In the rows, 128 means zero.
Turns in one plane each, and the order they were made in; the first pair answered:
z_783:
[150  88 137 117 137 143 222  66  86 141]  ->  [132 111 162 137 150 117 172  89  28 164]
[125 127 147 128 127 147 165 119 126 124]  ->  [119 136 154 136 127 139 153 125 102 136]
[119  98  99 111 143 133 153 110 189 114]  ->  [146 101 129 126 131 161 183  92 151 130]
z_334:
[121 124 136 146 144 115 128 132  95 131]  ->  [137 137 152 145 104 138 120 134 108 133]
[151 136 179 177 114 151 158  76  56 169]  ->  [164 115 168 167 106 169 184  64  87 156]
[144  96 103  99  99 154 167 120 174 126]  ->  [111  83  88 115 176  99 156 127 123 132]
[144 163 155 145 123 160 105 116 116 153]  ->  [153 140 132 134 128 173 144  93 150 131]
z_14:
[140 127 115 124 127 145 114 126 162 102]  ->  [130 128 111 122 136 133 110 130 158  98]
[132 119 127 136 153 125 139 122 118 127]  ->  [126 125 134 137 150 116 124 135 112 130]
[129 141  82 125 129 138 172  81 148  62]  ->  [ 99 149  72 129 162  94 130 108 135  63]
z_680:
[100 105  98 119 173  89 125 129 141 108]  ->  [111 142 144 136 143  99  87 147  83 145]
[126 114  99  84 151 117 138 130 169 105]  ->  [113 137 119 100 164  90  92 154 114 129]
[117 103  91 125 164 114 117 111  97 141]  ->  [132 123 124 133 131 132 104 115  73 162]
[136 120 135 125  95 145 129 126 154 123]  ->  [118 108 111 119 122 120 130 128 159 111]
Now pairs of rows:
Each pair is two turns apart.
[134 131 167 107  89 172 190  72  92 140]  ->  [ 79 165 157 112 122  92  83 134  56 153] => z_783 z_783
[100 109 113 144 210  85 141 122  63 131]  ->  [168 148 177 146  77 191 162 108  92 151] => z_680 z_334
[183 109 150 144 160 154 141  96  23 150]  ->  [119 114  89 116 186  72  45 158  81 121] => z_783 z_783
[119 149 111 117 120 105  96 151 153 118]  ->  [140 137 108 110 102 139 135 128 175 113] => z_334 z_783
[ 99 155 109 118 130 111  95 150 106 128]  ->  [100 160 112 114 112 120  95 155 119 129] => z_783 z_680
[101 120  88 106 185  69 119 152 136 108]  ->  [161 171 173 127  87 146 119 147  85 157] => z_680 z_14
[141 112 129 131 118 165 156 109 136 123]  ->  [136 109 126 137 144 153 158 109 106 129] => z_783 z_14
[119 145 156 153 120 120 108 151  81 139]  ->  [145 116 144 137 107 161 178 109 124 119] => z_14 z_334
[146 107  85 121 137 108 123 119 181  85]  ->  [141 103  97 144 186  91 135 109 104 106] => z_783 z_334
[116 134 133 149 165 115 149  78  81 154]  ->  [ 89 146 120 149 170  85 101 110  96 147] => z_14 z_783
[106  90 106 133 216  98 180  86 155 131]  ->  [113 181 179 143 103 110  50 160 134 177] => z_14 z_334
[ 88  92  90 107 152 125 142 135 141 119]  ->  [104 136 148 128 103 144 101 159  84 155] => z_680 z_14
[121 124 143 119 111  95  63 123 166 116]  ->  [116 105 122 116 134  90  87 109 181 102] => z_334 z_334
[139 111 104 152 177 103 118 115 112 128]  ->  [135 138 115 143 136 103  71 143 132 132] => z_334 z_783
[127 104 120 124 162 141 202  80  56 129]  ->  [ 84 107  94 117 196  83 141 116  61 122] => z_14 z_783
[174 151 146 135 122 162 190  97 100 158]  ->  [120 172 133 135 158  85  89 158  81 161] => z_783 z_783
[150 143 151 132 105 161 122 125 112 130]  ->  [122 110 110 127 171 120 140 120 117 108] => z_680 z_334
[133 165 182 118 125 147 142 109  65 161]  ->  [117 164 173 121 154 123 130 121  57 159] => z_14 z_783
[139 153 180 158  71 162 121  97  89 163]  ->  [102  82  89 132 166 117 175  68 149 109] => z_334 z_680
[119 147 126 107  87 138 100 153 200 120]  ->  [ 81 142 116 123 160  82  80 162 140 125] => z_334 z_680
[153 144 164 100  73 157 161  82 105 135]  ->  [145 117 145 101 119 140 189  62  99 124] => z_680 z_783
[149 130 129 139 143 124 155 117 168 129]  ->  [152 142 154 153 144 122 147 120 122 147] => z_783 z_783
[117 141 132  98  77 140  98 150 174 141]  ->  [ 82 120 106 105 156  84  96 151 142 134] => z_334 z_680
[120 132 128 108 100 130 112 145 200 104]  ->  [ 97 144 139 129 155  86  76 163 125 122] => z_334 z_680
[ 91 134 161 137 176  75  87 124  75 160]  ->  [ 97 161 160 115  96  97  48 149 144 150] => z_783 z_334
[114 124 150 128 138 135 138 126  67 113]  ->  [120 143 155 119  90 146 105 145 100 113] => z_783 z_334
[112 136 131 145 165  91 128 127  68 154]  ->  [149 132 130 119  74 164 168 111 167 134] => z_334 z_680
[141 134 117 103 122 138 154 102 163  96]  ->  [140 126 117 109 143 132 166  90 145  97] => z_14 z_783
[157 152 142 134 108 145 118 139 151 143]  ->  [127 130 106 126 158 107 115 143 159 126] => z_680 z_680
[132 137 191 105  77 156 130 141 108 163]  ->  [138 117 186 106 109 163 173 111  93 157] => z_334 z_783
[132 114 148 130 102 142 134 130 122 131]  ->  [119 124 144 127 112 123 111 146 117 131] => z_783 z_783
[107 115  89 119 146  80 157 140 112 115]  ->  [128 157 127 120  70 110 119 160 122 132] => z_14 z_334
[142 163 103 143  97 121  95 109 156 133]  ->  [155 156 112 143  89 138 114  98 150 137] => z_783 z_783
[146 141 127 117 100 160 114 145 190 126]  ->  [161 128 135 129 116 179 161 116 164 132] => z_14 z_783
[112 134 136 120 100 121 107 137 161 158]  ->  [ 92 121 116 119 134  98 110 137 159 150] => z_334 z_680
[ 83  53 125  84 202  76 126 124 129 107]  ->  [136 129 219 102  70 149  75 145  94 160] => z_334 z_14
[116 106 104 125 125 140 104 149 153 107]  ->  [117 125 124 135 123 132  84 159 116 124] => z_334 z_680
[141 141 163 165  86 162  80 122 118 145]  ->  [118  81  97 150 170 130 139  89 160 105] => z_680 z_334
[138 111 122 146 188 131 135 103 106 125]  ->  [120 139 127 145 160 115  73 143 111 135] => z_334 z_783
[135  93 100 136 171 105 136 113 108 113]  ->  [119 104  95 125 156  92 101 139 132 109] => z_14 z_783
[154 104 142 124 129 161 158  98 108 131]  ->  [154 120 158 126 117 164 138 106  91 140] => z_783 z_334
[112  76 100 128 158 133 143 108 140 119]  ->  [111 127 134 134 112 125  72 152 116 143] => z_14 z_334
[111 154 161 133  72 162 125 109 138 133]  ->  [ 78 117 119 137 170 106 149  96 109 120] => z_334 z_334
[126 104 110 121 181 145 149  83 132 136]  ->  [145 142 156 135 128 168 120  98  94 165] => z_334 z_680
[106 107 139 112 164  81  79 147 140 118]  ->  [112 109 138 105 139  93  73 152 166 116] => z_783 z_14
[136 170 164 131  66 128  67 154 105 169]  ->  [127  81  76 102 151 117 178  95 180 107] => z_680 z_334
[162  98 142 120 132 151 183  95 106 132]  ->  [117  99 120 120 187  87 129 127  91 129] => z_680 z_14
[100 130 107 105 142  87  90 173 131 132]  ->  [127 132 117  97  85 131 112 161 179 125] => z_334 z_783
[117 146 133 120 113 130 107 150 139 135]  ->  [130 131 130 120 105 156 145 127 145 126] => z_334 z_783
[125 157 140 134 113 122  93 158 119 150]  ->  [133 113 104 116 130 140 162 118 170 120] => z_680 z_334
[119 144 102 122  89 163 141 142 197 120]  ->  [120 118  90 130 134 163 189 109 176 118] => z_783 z_14
[154 101 140 134 126 133 147  99 104  86]  ->  [147 121 156 142 119 126 113 117  80 102] => z_334 z_334
[139 150 147 133  30 159 108 148 165 139]  ->  [ 78  96  78 133 182  66 121 142 137 115] => z_334 z_680
[114 159 121 114  83 114  52 172 151 133]  ->  [ 99 101  64 103 151 101 120 132 188  92] => z_334 z_334
[130 176 180 133 144 115  96 138  53 172]  ->  [147 110 107  88 123 154 187  97 204 105] => z_334 z_680
[129 155 144 124  81 148  83 135 143 120]  ->  [103 107  95 122 169 107 119 114 139  95] => z_334 z_334
[ 84 110  67 172 203  91 147 140 125 144]  ->  [136 166 129 165  48 176 116 158 174 164] => z_334 z_334
[128 137 135 122  77 130  72 148 163 129]  ->  [123  91  95 113 128 125 131 115 191 101] => z_783 z_334
[130 117 128 140 155 131 165 100 105 125]  ->  [113 137 135 143 154 102 106 133  89 137] => z_334 z_783
[ 97 105 115 153 118 113 109 167 117 112]  ->  [111  90 108 146 104 144 149 144 145 101] => z_783 z_783
[157 147 157 127  74 171 136 122 133 141]  ->  [130 163 155 130  94 129  80 156 115 150] => z_783 z_783
[144 112 130 126 139 144 168  98 114 126]  ->  [143 141 153 135 126 138 127 119  83 148] => z_334 z_334
[132 115 138 151 144 140 158 121  95 143]  ->  [139 114 133 141 125 156 168 117 123 135] => z_334 z_680
[114 119 100 118 149 138 151 105 133 100]  ->  [114 123 114 132 163 132 141 105  94 117] => z_783 z_680
[137  73  78 112 126 158 202  95 206  90]  ->  [124  63  71 120 170 132 205  91 186  88] => z_14 z_783
[142 107  98 103  92 165 144 123 202 109]  ->  [ 94 114  78 104 144 100  89 158 179 106] => z_14 z_14
[154 128 110 129  92 160 134 119 166 122]  ->  [155 149 146 153  99 157 115 127 106 149] => z_783 z_783
[180 100 171 165 177 151 169  90  75 139]  ->  [151  87 135 161 221 113 154 102  86 126] => z_680 z_14
[150 124 143 128 126 150 167 109 125 119]  ->  [127 147 151 136 143 114 113 140  88 135] => z_783 z_783
[124 147 112 108  99 143 108 122 159  96]  ->  [106 146 114 118 146 106  88 133 110 102] => z_334 z_680
[142 106 115 125 174 125 151 120 147 133]  ->  [143 127 143 140 169 123 122 130 102 157] => z_783 z_334
[126 167 127 111 133  93  88 178 141 104]  ->  [167 159 149 110  85 152 138 145 156 110] => z_680 z_14
[115 140  89 119 123 116 133 141 166 117]  ->  [117 161 110 124 101 117 108 156 147 132] => z_680 z_334
[123 123 114 118 160 128 167 104 120 127]  ->  [102 142 118 120 161  98 114 134 111 133] => z_334 z_783
[132 107  96 112  99 165 195  95 193 101]  ->  [ 86 160 139 152 158  84  85 153  58 153] => z_680 z_680
[105  93 104 132 179 100 147 107 132 112]  ->  [129 143 169 154 126 128 109 126  73 157] => z_680 z_14
[137 129 142 127  97 158 121 124 159 122]  ->  [145 116 147 137 120 164 151 103 138 124] => z_14 z_783
[128 105 126 101 143 112 146 119 104 129]  ->  [117 119 129 102 132 101 110 142 104 133] => z_334 z_783
[102 133 139 131 138 159 131 136  91 169]  ->  [105 105 109 116 144 163 165 118 137 141] => z_680 z_680
